In the rows, zero is written as 128.
One turn moves each row of this set onto another row. After a few examples, where does it send each row asked below?
bafi: [132 148 116 124  91  86 144 124 115  88 143  97 120]
sed: [134 138 115  96 110 104 158  92 122  96 150 114 125]
giz: [152 156 103 118 100 111 153 114 117  82 140 106 106]
zov: [126 152 114  95 124 132 134 135 110  96 124 107 119]
Kozez: [131 145 112  97 118 107 138 131 138 103 114 109 151]
Sek: [124 153 102 117  84 121 137 102 100  82 133  97 135]
rus: [126 149  98 117  89 120 136  93  97  88 133  99 133]
Tel: [116 172 109 133 120  91 139 129 116 103 136 114 128]
Ralun: [125 147 109 118 110 148 130 114 132 104 132 143 128]
nilo: [115 129 127 100 116 100 140 109 116  80 128 135 124]
Sena: [120 144 114 134  77 109 133 108 147 100 145 128 127]
vigad: [142 142 129 116 111 113 130 124 132 116 112  96 118]
ras: [115 157 106 139 100  97 136 102 145 113 136 124 141]
zok: [110 158 120 133 110 128 143 138 130  95 154 111 116]
Renin: [121 137 126 112  90 129 137 143 138 103 121 119 134]
bega: [100 133 104 126 123 134 156 115 133  84 145 115 119]
dem: [107 158  86 128  83 101 148 112 130 103 120 108 114]
Nesuk: [110 147 104 116 122 124 147 132 128  83 149 101 105]
sak: [129 156 101 116  85 125 139 107 104  80 133  98 139]
sarib: [123 145  97 118 125 116 149  82 122 103 136 137 124]
padut: [106 162 118 117 100 102 139 111 157 111 131 113 114]
nuvu: [108 131 124  98 125 101 137 113 114  82 128 129 129]
difun: [131 138 134 116 105 120 144 111 128  91 155 127 147]
gup: [127 152 107 120  90  88 130 104 152  99 139 115 118]
Zad: [106 140  87 128 112 141 142 114 128 105 121 132 133]
nesik: [140 120 105 102  97 113 127  96 126  97 124 126 136]
pedun: [139 147  87 119 117 136 128 109 130  94 119 133 134]
zuko: [140 129 111 100 114 109 136 104 143  79 144 110 138]
bap: [134 145  92 114  88 117 163 129 110  94 118 102 115]
Mideb: [107 138 111 121 121 103 144  79 125 114 125 118 123]
Sok: [102 146 106 120 136 115 139 128 141 105 128  99 136]
kesak: [131 142 121 124 108 104 130 128 121 116 106  95 116]
vogag: [133 165  92 141 105 127 141 103 130 100 120 130 138]
rimo: [135 158 121 119  80 131 153 118 113 101 140 120 115]
zuto: [ 94 159 112 123 116 118 154 118 129 108 148 113 105]
bebi: [136 142 128 120 112 114 129 125 126 115 109  95 120]
Sesen: [ 99 157 102 123 126 117 135 112 122 108 109 103 143]
rera: [134 149 104  94 104 120 134 137 139  88 110 110 119]
tud: [118 116  88 138  96 107 138 103 126 103 130 115 131]
ranaz: [ 95 149  96 134 103 102 156 108 110  96 118 110 115]
Runur: [117 126 125  99 114 102 147 113 119  76 132 134 121]
Nugen: [100 148 102  93 118 131 130 103 123 113 131 120 115]

rus moves to kesak
Sesen moves to Mideb
And these:
Sek moves to bebi
Runur moves to sak
Zad moves to ras
rimo moves to Renin
Kozez moves to sed
rera moves to zuko
Nugen moves to tud
nesik moves to bafi
gup moves to Nesuk
Ralun moves to Sena
Sok moves to sarib
vogag moves to padut

One turn moves each row of this set onto another row. After a few examples, where does it send each row asked below?
varad: [116 127 157 154 131 134 109 126 132 116 119 131 141 140  85 140 101]
fot: [138 130 154 122 129 122  99 128 124 124 131 127 140 113 119 108 112]
ziviv: [122 147 141 131 126 125 148 131 109 138 122 149 121 133  92 150 117]
tido: [127 149 147 130 122 129 150 138 107 136 119 150 124 141 101 151 119]
rabeb: [132 127 160 117 121 127 103 132 134 117 126 122 145 121 127 109 118]
mam: [135 118 150 123  99 116 139 157 139 119 116 128 140 113 126 116 128]
romuf: [106 127 159 136 131 133 116 136 136 125 115 132 131 134  81 144  98]
zafus: [103 123 155 136 122 133 110 136 117 131 116 132 145 139  85 149 105]
Fovev: [117 111 148 127 106 117 134 165 129 123 118 114 135 124 127 130 138]
Zolot: [144 127 124 153 135 154 147 138 122 116 156 140 138 126 108 130 115]
levag: [130 135 156 118 129 125 104 131 127 125 126 123 150 114 123 110 115]
bim: [150 127 129 127 120 152 148 147 124 119 158 154 135 129 106 125 111]
sor: [127 132 158 122 124 129 100 133 120 113 121 121 144 115 123 109 110]
Zore: [123 141 145 124 129 127 143 136 111 130 121 145 118 141  86 153 112]
faf: [127 145 134 128 129 124 146 132 116 134 123 152 125 140 100 156 108]
Vapen: [127 120 159 127 106 119 140 154 131 116 122 118 143 130 134 117 137]
lat: [116 134 147 141 124 141 113 116 130 121 115 129 134 144  83 143 106]
budor: [119 117 126 166 122 148 140 164 129 137 128 141 145 126 115 107 126]
div: [124 114 156 133  98 120 138 160 126 123 123 116 124 121 133 119 126]
Kinit: [148 125 117 132 129 145 146 142 120 120 157 143 139 138  96 121 116]
ligu: [124 116 121 167 119 147 139 167 131 131 137 137 138 134 113 112 124]
tos: [147 124 121 146 125 148 133 151 119 122 162 152 135 130 102 130 120]
Fufas: [142 117 119 137 123 150 149 150 114 115 148 154 127 128 109 118 112]
kiz: [112 129 155 142 132 139 104 135 136 118 110 140 141 141  93 149 106]
guba: [110 117 121 161 126 148 140 162 138 134 126 133 143 129 111 107 125]
tuk: [124 110 121 160 115 149 142 159 131 139 127 133 141 130 111 108 132]
digi: [128 114 148 128 109 118 125 162 131 127 112 113 142 129 138 127 125]

div moves to Kinit
budor moves to ziviv
Vapen moves to tos
And these:
zafus moves to mam
tuk moves to faf
lat moves to digi
bim moves to varad
fot moves to guba
ligu moves to Zore

One turn moves each row of this set onto another row. After a few examples, where does it send each row asked below?
sol: [122 106 127 121 133 135 129 130 116 118 122 122 148  99 132 138 108 134]
liduk: [163 114 164 119 136 131 109 122 133 113 122 114 140 124 123 119 135 128]
pevop: [137 129 150 127 141 127 129 121 155 160 119 118 119 135 120 143 152 123]
lokib: [133 106 142 102 129 117 122 114 108 130 137 135 129  99 106 146 123 148]
Manog: [126 126 118 114 115 129 119 109 118 116 134 129 159 133 116 134 119 141]
gan: [100 116 127 114 156 135 131 137 109 138 144 125 141 106 117 122 117 135]
magik: [122 138 148 122 162 137 128 145 150 155 132 125 125 136 133 137 140 140]
vido: [136 121 147 138 135 121 129 109 151 151 114 120 129 140 122 131 148 115]
Dab: [134 110 145 104 123 115 123 105 117 134 142 127 126 101 113 146 125 152]
Pipu: [131 120 116 129 116 122 125 105 129 133 130 125 158 135 112 119 117 127]
Rugo: [134 126 150 134 141 123 127 117 155 157 114 119 120 137 125 137 150 125]
nup: [136 115 121 128 135 116 111 117 139 105 124 106 116 134 107 121 108 136]
Vage: [126 118 137 114 144 114 117 126 126 111 136 102  98 127 106 131 111 154]
kufif: [133 124 125 110 116 128 121 112 119 114 131 134 157 130 110 138 115 151]
sus: [124 115 151 117 126 108 133 110 136 137 146 122 127 107 108 146 125 162]
vofi: [111 136 133 115 166 133 114 128 123 159 127 131 134 137 119 118 153 127]
kep: [112 110 126 117 142 136 126 136 113 123 136 127 144  95 130 135 114 135]
Ris: [127 119 155 110 147 115 113 122 123 111 134  96 103 136 109 119 130 149]
dis: [120 133 155 128 154 120 130 135 152 148 138 125 127 137 133 145 144 156]
Donu: [127 125 125 112 122 126 117 113 117 111 136 132 155 131 114 143 114 156]
fusin: [124 117 120 114 154 127 109 130 119 116 127 108 109 122 112 108 105 135]
Kele: [139 119 142 133 140 125 128 108 152 155 117 121 136 139 128 131 144 114]
tad: [125 137 132 127 160 129 112 125 134 159 124 135 129 150 120 122 149 122]
vus: [131 108 136 101 131 117 118 109 101 133 134 130 127 101 108 143 125 146]
Kad: [117 133 163 126 158 126 133 136 149 147 137 124 123 137 133 140 138 153]
mumo: [134 118 133 136 139 110 103 127 138  99 129 105 123 143 115 116 124 134]
dimik: [140 121 164 122 154 122 106 146 128 102 143 122 136 122 120 138 140 144]
Tev: [139 126 149 113 146 133 106 139  99 113 127 115 139 133 114 116 149 124]
pulef: [133 109 140 119 164 125 106 131 125 116 132 107 114 125 124 102 113 126]
Kana: [127 141 129 124 154 132 110 128 141 158 125 134 133 146 115 125 152 123]
Fol: [119 108 126 117 134 137 131 137 112 118 124 129 149 100 125 136 111 133]
Molak: [115 138 154 125 165 136 128 137 149 152 131 126 122 141 132 139 140 144]
sevu: [115 137 132 122 165 131 110 128 125 156 128 137 133 142 118 113 148 125]

Tev moves to liduk
kufif moves to lokib
And these:
nup moves to Vage
Manog moves to Dab
pulef moves to mumo
pevop moves to magik
vus moves to sol
vofi moves to Kele
sus moves to gan
Rugo moves to Molak
vido moves to Kad

One turn moves each row of this set onto another row. After a few examples, where does it send each row asked below?
Debir: [111 157 105 112 135  97 103 166 137 149 125 117 118  99 120 139 132 130]
fanuv: [132 148 134 139 121 134  90 112 145 132 141 109 144 119 126 148 144 138]
gana: [124 141 133 110 141  98  81 138 154 156 130 125 132  81 110 122 130 119]
Retak: [136 143 131 138 124 114 101 134 138 144 179 130 117 101 118 143 122 136]
balo: [116 146 120 121 121 102 103 149 144 160 134 116 101  91 124 114 151 133]
nuse: [107 132 135 132 137  90 123 121 138 177 156 132 119 110 126 149 122 130]
Voke: [102 152 141 135 147 125 108 140 137 146 105 132 130 111 131 140 155 104]
seke: [ 91 128 112 133 138 105 116 107 144 157 131 130 111 110 148 133 126 127]
bamum: [127 159 128 135 131 119 100 119 138 127 163 134 134  98 111 146 115 109]
diz: [116 157 119 130 121 111  99 145 133 141 100 110 131 116 132 138 137 108]
Zugev: [131 158 129 130 141 100 105 117 159 148 151 101 132 107 127 158 153 137]
Zod: [112 143 119 150 134 132 122 131 120 139 151 146 110 116 127 154 128 119]
muge: [117 160 150 115 132 135  98  97 147 139 134 113 127  98 124 146 145 130]
zur: [116 140 140 145 136 132  89 118 127 134 150 141 123 120 119 159 114 112]
fep: [117 119 128 132 153  99 119 125 157 162 144 127 129  91 136 155 137 142]
vik: [140 134 123 158 124 115 117 128 131 147 146 137 108  96 125 148 116 131]
Bipi: [ 92 150 125 130 133 153  99 118 137 127 140 118 116  97 126 141 128 138]
Pifum: [116 134 134 140 135 115  96 150 134 151 103 127  99 107 127 143 154 140]
Mot: [108 147 140 100 142 118  94 165 134 147 131 131 141 112 119 150 145 128]
lovud: [ 91 142 115 139 142 109 104 116 135 150 130 126  99  97 122 151 103 133]
Revi: [ 94 145 119 113 142 128  90 103 137 133 124 136 109 114 125 149 132 143]
telet: [108 126 148 118 126 131  94 160 132 162 118 119 115  98 134 136 133 133]
tove: [104 152 137 118 153 106  74 142 148 151 135 125 139 124 121 136 143 108]
Fas: [138 143 128 128 135 101 122 120 144 151 147 132 154 107 116 156 145 135]
vari: [122 143 150 120 123  99  91 142 142 167 119 109 134 101 129 129 119 108]

Revi moves to Zugev
Mot moves to Debir
Zod moves to bamum
And these:
balo moves to Voke
lovud moves to fanuv

One turn moves each row of this set onto another row. After a few examples, where does it send each row asked below?
bonu: [126 135 123 116 135 133 134 138 128 135  95 115 123 124 163 110 124 141
  93 143 118]
gofa: [126 146 113 120 131 129 142 127 144 122 145 133 115 151 112 107 117 130
 134 126 130]
kom: [134 109 112 130 132 147 125 122 129 125 109 123 114 138 159  93 111 149
 134 142 131]
daso: [132 105 125 130 132 134 149 125 135 130 106  97 112 127 151  84 131 122
 119 123 139]
Nud: [122 130 120 111 125 125 134 139 125 150 159 101 128 109 122 116 147 114
 125 131 131]
Pufad: [148 117 150 144 136 121 146 135 142 119 122 107 103 130 151 127 139 152
 115 130 121]
sem: [127 130 112 122 119 112 103 132 108 131 150 112 110 128 130 108 137 106
 115 147 145]
Buke: [134 136 153 132 145 111 135 129 141 119 132 122  92 135 149  94 117 131
 125 131 119]
Pomul: [119 136 114 123 113 108 123 119 123 133 110 142 135 149 123 117 132 144
 123 126 127]
ledur: [129 117 119 127 111 118 108 144 118 128 147 101 134 129 126 108 165 132
 109 139 144]
fekob: [138 119 125 135 127 151 139 121 136 119 103 102 117 129 160  86 133 137
 129 126 134]
Zini: [150 116 139 132 103 142 104 122 125 117 131 120 125  99 141 132 138 126
 113 139 134]
sav: [123 127 117 134 105 126 141 116 120 124 122 122 134 156 128 103 142 133
 126 113 145]
Kevi: [131 137 102 116 133 130 151 144 132 129 137 123 126 150 114 134 132 142
 114 130 131]
Zis: [130  94 119 132 129 129 123 122 147 132 108 125 112 131 147  98 110 150
 124 144 129]
gizes: [136 118 125 118 120 141 100 133 134 117 159 135 116 105 137 121 120 136
 136 141 127]
Dase: [126 136 139 116 108 135 101 127 125 116 147 126 119 105 144  96 124 107
 112 135 134]
regi: [138 149 137 134 117 132 152 122 149 124 137 124 124 146 112 127 129 134
 113 126 127]
Dasa: [134 134 120 106 127 138 118 149 118 121 152 116 114  99 144 131 131 115
 105 139 131]
fef: [126 112 133 128 146 123 148 149 122 123 146 117 104 151 155 107 119 148
 112 137 131]
tofoz: [146 130 140 140 133 147 147 138 138 116 124 105 111 134 163 125 132 156
 108 138 123]
kanes: [127 125 131 134 103 116 112 112 120 143 155 119 114 117 138 132 132 119
 129 142 133]
pur: [137 120 123 121 159 108 131 155 134 119 116 112 104 132 144 104 142 153
 126 130 119]
didi: [125 131 150 121 132 132 140 125 119 143 105 126 136 132 155  97 119 141
 108 136 114]
Bon: [125 131  95 135 103 124 127 114 136 121 115 126 114 145 137 130 131 138
 118 129 142]
Sadu: [122 129 115 123 111 133 114 133 155 131 166 106 116 114 125 109 135 123
 117 146 136]
pumi: [148 146 109 127 132 127 140 132 150 116 119 116 117 138 106 122 144 136
 129 122 129]
Lodam: [118 153 111 123 108 114 136 121 129 124 110 118 121 141 134 111 142 118
 106 118 137]
Geta: [128 124 134 131 106 110 103 124 135 136 142 114 132 110 127 115 161 137
 135 131 126]
rigak: [143 122 158 119 120 136 111 140 121 122 151 130 144 109 123 113 140 136
 120 134 122]
rol: [138 114 120 108 126 128 100 142 110 125 125 124 136  97 133 116 149 132
 130 129 128]
pagaf: [150 122 132 118 127 146 118 146 117 108 146 104 124 107 129 103 152 115
 124 124 141]
narig: [152 113 126 127 129 127 119 129 116 142 145 109 129 119 104 119 145 120
 137 141 137]
zazo: [120 109 122 110 114 144 118 144 105 124 157 120 136 115 146 105 135 126
 117 129 142]
kesum: [145 127 133 129 118 123 102 131 140 135 147 119 126 121 106 120 133 127
 108 160 129]
vipu: [135 152 145 124 149 130 135 133 136 117 122 118 105 131 154  86 124 135
 132 128 113]
kezus: [118 120 120 118 131 122 139 132 144 140 103 111 109 118 159 110 118 131
  93 140 124]
kiguv: [129 106 149 124 135 120 140 128 124 145 102 123 134 134 138  91 122 139
 108 134 122]
roz: [142 139 122 118 159 125 122 147 131 117 110 121 108 131 148 100 129 153
 131 139 113]
Rif: [136 120 138 130 143 146 151 142 115 126 139 118 119 150 159 113 120 156
 119 138 125]

pur moves to Zis
tofoz moves to bonu
Pomul moves to gofa
And these:
rigak moves to Dase
Nud moves to Geta

One turn moves each row of this set onto another row. After a few examples, where does it send each row asked below?
Duru: [133 112 129 134 107 129 123 125 131 137 110 173 115 120 121 118  93 142
 132 141]
Gevas: [137 129 108 130 114 138 138 135 131 133  77 112 119 131 123 103 123 136
 131 147]
liru: [139 113 131 116 102 140 136 145 128 160 125 116 138 104 108 113 131 143
 123 142]
ziri: [138 129 119 129 118 135 134 133 132 133 157 147 107 120 107 135 152 132
 131 139]
lapov: [125 143 107 135 121 123 103 133 147 141 121 107 105 113 127 109 132 143
 116 145]
vir: [137 130 112 131 118 121 115 129 129 128 128  93 119 155 109 121 115 144
 139 141]
busa: [135 148 106 140 111 122 125 121 140 108 133 123 128 121 144 149 117 134
 126 130]
fogu: [154 134 150 137 111 121 121 124 137 139 135 140 127 133 138 119 146 146
 124 143]
rugid: [139 139 101 117 103 139 113 133 142 135  91 129 100 128 139 142 116 142
 130 138]
lopu: [122 124 127 123 114 131 127 142 117 128 129  94 137 119 104 126 126 128
 143 133]
togap: [161 116 115 149 120 138 142 125 135 125 135 160 105 125 113 124 109 137
 142 147]
Sivo: [148 135 139 128 116 136 157 121 121 136 140 114 130 128 111 126 147 141
 121 144]
lale: [133 139 158 140 107 133 138 135 124 130 111 120 126 124 115 106 147 148
 134 138]
bemu: [128 122  97 129 111 114 125 144 130 126 108 155 119 124 126 126  84 139
 133 146]
Dazul: [149 126 119 113 103 134 152 151 129 155 123 148 120 118 142 106 111 129
 116 153]
fiket: [139 122 142 129 110 133 140 126 123 138 103  94 120 127  97 129 114 148
 132 143]
lisid: [154 126 117 135 122 113 129 146 130 124 122 152 106 132  96 122  94 140
 129 157]
mif: [143 124 105 130 108 121 128 134 117 124 138 164 126 143 121 104 115 127
 134 149]
Dozit: [150 129 150 111 110 140 102 142 133 135 123 124 113 123  99 131 111 136
 131 139]
satef: [141 129 124 129 115 146 145 119 113 124 112 127 135 133 147 152 131 136
 120 142]
fivi: [124 109 120 138  96 133 108 157 134 140 131 131 118 111 100 118 119 150
 143 134]
lifan: [141 141 127 117 106 156 121 148 134 139 149 129 122 136 102 105 132 152
 125 138]
lazok: [129 146 132 135 103 152 124 135 127 145 134 141 116 112  90 149 117 147
 122 136]
kegus: [121 130 135 107 122 155 143 132 126 152 120 123 114 114 110 136 142 142
 124 136]
kiv: [121 132 114 129 120 122 142 141 137 134 119 127 154  96 128 116 120 135
 107 140]
zodit: [141 139 144 138 123 149 130 116 146 120 145 119 114 121  97 121 119 141
 135 129]
tumom: [139 116 122 129 110 133 147 131 130 137 107 115 112 118 131 131  74 128
 134 141]
Mumi: [131 136 141 144 113 123 127 133 130 119 114 129  92 141  94 137 124 155
 134 144]
Vano: [133 127  95 132 113 133 144 133 132 130 130 174 121 126 141 121 112 141
 129 143]
dusev: [131 105 125 144 105 122 132 136 133 133 105 108 112 127 151 109 122 124
 123 149]
dalu: [133 153 102 135 100 123 123 145 155 131 117 139 125 114 140 102 131 148
 118 138]
Falu: [134 141 109 125 112 128 159 132 119 111 108 124 118 133 149 120 102 142
 120 158]
Zegu: [112 141 114 134 109 155 134 143 145 140 127 129 120 118 123 116 105 109
 148 126]
mida: [122 120 119 116 123 140 121 126 156 165 127 125 115 109 116 126 116 154
 120 133]
per: [139 118 106 141 111 139 136 147 129 134 143 158 120 127 108 125  94 161
 126 146]
Raru: [139 151 116 138 107 130 120 142 130 132 134 123 117 118  77 123 121 124
 135 143]
vodif: [117 120 130 142 115 135 152 124 133 136 117 119 109 132 154 131 123 145
 102 147]
subav: [143 145 123 143 113 125 171 128 125 119 136 124 123 140 136 112 104 136
 120 147]
pelu: [125 159 145 123 116 136 136 141 139 137 122 151 114 123 129 133 120 106
 126 137]
Venav: [120 130 103 132 128 129 144 113 129 122 127 151 108 139 104 124  91 139
 128 141]
kapa: [144 131 113 117 112 126 153 136 127 124 118 141 126 107 159 118 115 125
 119 157]
Gasok: [118 158 134 137  97 143 129 154 123 126 116 130 121 153 127 121 106 128
 139 137]
Mipa: [140 135 116 141 111 139 100 124 129 135 118 109 100 134 144 129 139 145
 130 144]
vek: [118 117 106 123 120 118 141 143 133 140 128 110 118 125 142 119 125 122
 101 153]
mag: [127 121 106 128 107 136 151 134 134 126 102 125 121 105 149 113  91 139
 130 149]
zut: [125 141 126 141 117 127 104 127 136 137 138 120 118 112 145 139 131 151
 108 140]
lun: [141 136 108 146 120 115 143 120 133 109 110 157 108 137 131 121 103 134
 140 146]
nel: [154 142 136 150  91 152 120 134 125 137 123 141 112 125  99 122 135 136
 143 140]

mag moves to Falu
fiket moves to Sivo
vir moves to fogu
And these:
Mipa moves to zut
lifan moves to Dozit
lun moves to Vano
Raru moves to nel
pelu moves to Zegu
fivi moves to Mumi
lopu moves to lale
satef moves to kiv
tumom moves to subav
dusev moves to vodif
Venav moves to mif
lisid moves to togap
dalu moves to rugid

